The rows of X fall into several groups, which share some directions, and each row is roughly a mix of its group's hidden directions.
X (98 x 10):
[[ 15  12 -28  -8 -41  -1 -16  -2  14  44]
 [ 26 -21  48   9  24  15  19  25   0   1]
 [ 11   3  22  -7  47 -33   5 -17 -32  -8]
 [  8  10 -31 -16  31 -16   8 -42  17 -25]
 [ 10   3  14   2 -22  13  32  23  52  12]
 [-16  13 -37 -35 -12  -7   4 -30  34  -3]
 [-20  -9  17  25 -30   5 -24  41 -18  22]
 [ 17 -56  24 -14 -28  15   1  10   2   0]
 [ 19 -24 -12 -16  24  44 -12 -14 -24  24]
 [ 39   6  14  13 -15  -6  26 -19 -45  -7]
 [-22 -23  21 -13  11  45  23 -30 -10   2]
 [-29   2  19  29 -22 -16 -21  46   2   5]
 [  3   2  -4 -24 -32  43  32 -19  -3 -22]
 [-15  17 -37 -40 -31 -16 -17 -14  11   9]
 [-21  25  16   4 -31 -19  23  44   1  15]
 [ -8 -12 -17 -28 -17  21 -25  -2  39  36]
 [ 29  43  -3  26   4  16   5   0 -33 -24]
 [-48  -8  21  -1 -27  -4  35  19 -10  10]
 [ 25 -45  27   3  34 -18 -13   7  16  -7]
 [ 22  -6 -25  10  26  13   6 -48 -29  -9]
 [  5 -48  -8 -13   8 -25 -36 -10  25   3]
 [-22  25 -40  -7  -6 -17 -42   2 -20   4]
 [ 29 -26  25 -47 -14 -19 -10 -13   2  12]
 [-25  -8 -12 -10  23  39 -13 -43 -10 -15]
 [-26   0  -1  21 -33  31  10  41   1  21]
 [  7 -45  -8  -1  -9   8  18 -31  42   8]
 [-13 -34  22   0 -10 -24 -42 -20  -9 -25]
 [ -1  13 -24   8 -30 -36 -19  -5 -40  18]
 [ 17  16  32  -2 -34 -34 -10  26 -12  23]
 [-11  -3  47 -29  20  -7  24  21  15  23]
 [ 29 -19  45  12  18  -3  24  -6 -20 -24]
 [ 11 -30  26   5 -26   0 -25   3  28 -39]
 [  1 -15   6  19  14 -28  11 -19 -53 -21]
 [ 21 -57  18   2 -12 -10   9  24  19   7]
 [ 16  17   5  -8   2 -34  10 -27 -52   7]
 [  6  -6 -37 -14  42   1 -36 -22 -13  -2]
 [ 13  -7 -30  -1 -43 -20 -39   3  19  -8]
 [ -3  43 -18  -2   0 -48   4 -21   1  18]
 [ 49 -17  -7   8 -27 -21 -10  25  16  21]
 [ 12  26 -11 -37 -36  18  26 -17 -14  15]
 [-26   6  22  23  -3  -5  39   5 -39 -24]
 [  9 -15 -26  26  16 -38 -29 -21 -19 -19]
 [  4  40 -31  15   7 -28 -10 -32 -23 -10]
 [-19 -28 -27  -3 -40  30 -14  -3  24  16]
 [ -1  14 -28  19 -56  -1  17  -9   2  21]
 [-23   1 -37 -30  23  22 -11 -18  34   6]
 [  0 -51   1  10  12  40  22  -5  -6 -18]
 [-35  45  -7 -14 -25   2   1  16  14  26]
 [ 42  19 -12 -19 -27 -17 -11   5  38  -7]
 [ 29 -22  26   6  26   7  24 -28 -33 -10]
 [ 37 -11  -4  -9 -32  16   3  18  44 -15]
 [-31  42 -21 -29 -15  22  -3  19   7  15]
 [  9  29  35   5 -14  19  35  31 -20   4]
 [-41 -20  26  -3 -28  24 -22  -1  11 -25]
 [-12  10   4   2  -8 -52 -33  32   6 -11]
 [-11  43   4 -18 -42 -23   6  26  -3   1]
 [ -4  27 -21  10 -33 -22  31 -26  18  24]
 [ 21  18 -15 -19   9 -51 -22 -13  -9  25]
 [ 27 -21  -4 -18  23  35 -44   4  11  -1]
 [-18 -34  24  -4  27  16  17 -27 -31 -16]
 [  9  46  26 -17  -4  27  13  25   5  26]
 [ 17  25 -45  36  26 -17   4   0   0 -10]
 [  2  43 -24 -11  17 -12  -5 -37  10 -29]
 [ -3   6  -2  -5  53  -7  12  -8  39 -28]
 [-13 -34  15  15 -22  23  17  30 -26  27]
 [ 30  -6   1  21  22 -32   3  30 -11  38]
 [-21   8  19  -5 -11  39  -7  30 -43   0]
 [-10 -32  47   8  15   8  -6 -13  -2 -38]
 [ -7 -42  17  28 -36  -8 -23  15  -8  18]
 [ 18  -8   8 -49 -42  21  12 -12   9  -1]
 [ -1  14   8 -16  46 -35  -7  -7 -11  36]
 [ 18 -19 -35  24   2 -21   1  15 -31  34]
 [-25  53  -1   1  -3  10  35  11  16 -14]
 [ 36   4 -25   4  21 -28 -35   0  27 -15]
 [ -3 -42 -14   0 -33  10 -25  31  22   5]
 [ 41 -15   5  -9  39 -13 -30 -12 -24  -4]
 [ -1   4 -22 -45 -44  10   1 -16   5  24]
 [-28 -31 -31  -4 -23  37 -11  10  19   9]
 [ 50   7  -9 -15 -17   6  21 -20  13 -35]
 [ 10 -20 -21 -44  31  19 -23 -12  16  15]
 [ 11 -17 -23 -24  23 -34 -45  -9   4  -4]
 [ -7 -35  39  -5  26  14  14  28  11 -23]
 [-15  -3 -39  -8   7  12 -11 -44   4 -36]
 [ 26 -31 -20 -11  13 -32 -21 -38  -1 -10]
 [-15 -30 -18  25  19  26 -13  13  39 -19]
 [  0 -22 -10  29 -13 -37 -40  -5 -28  -2]
 [ 21  19   9   0 -16 -54 -22 -11 -26   1]
 [ -6 -30  53  21   6  11  14  11 -23 -11]
 [-11   4  10  13 -38 -27 -41  -8  -4 -31]
 [ -5  29 -26   6 -21 -38 -28  12 -28  12]
 [ 40 -14  -1 -21 -46   8  23  10 -11  16]
 [ 11  -2   2   4   6 -14 -39  54 -13 -19]
 [ 23 -49  31  29  -1 -21 -10   4  -7  -2]
 [-18 -45 -21  22  -8 -11 -19 -31  22  -2]
 [-15   2  26  30 -38   8   0  37 -20  15]
 [ 22 -24  -6  11  -1 -29 -14  33  -5  45]
 [ 26  35 -18 -13 -11 -27 -20   5  18  37]
 [-29  39 -12   7 -27 -37  16   2 -14  16]]

Here is one row of each group, with its name. Which group are the others in?
[-35 -36  19 -10 -13  20  35 -11  17  11]  Y
[ 17  -5 -19 -33  30  23  17 -28  30 -15]  A
[-27  29 -51   0  -4  -1 -21 -23 -14  -1]  V

[ 18 -13  23 -31   6 -15 -25  28 -17  38]  Y
[ 20 -38  10  11  51  14   2 -16  10  -9]  V
[-22   0  42  -8  40  10  25   4 -12 -22]  Y
[ -6   0 -12  19  49  31  37   8   2   6]  A
[  7  50   8   8 -18 -26  20  10 -29 -18]  V
[ 15  30   8  12 -22 -38  16  41  11  10]  Y
[ -2 -28  -7  27 -12  37  28  -5 -25 -29]  A
[-29  -8  -1  -3   7  52  -2 -26 -26 -16]  Y
[-23   0   9 -20  -8  53  26  13  22   9]  A
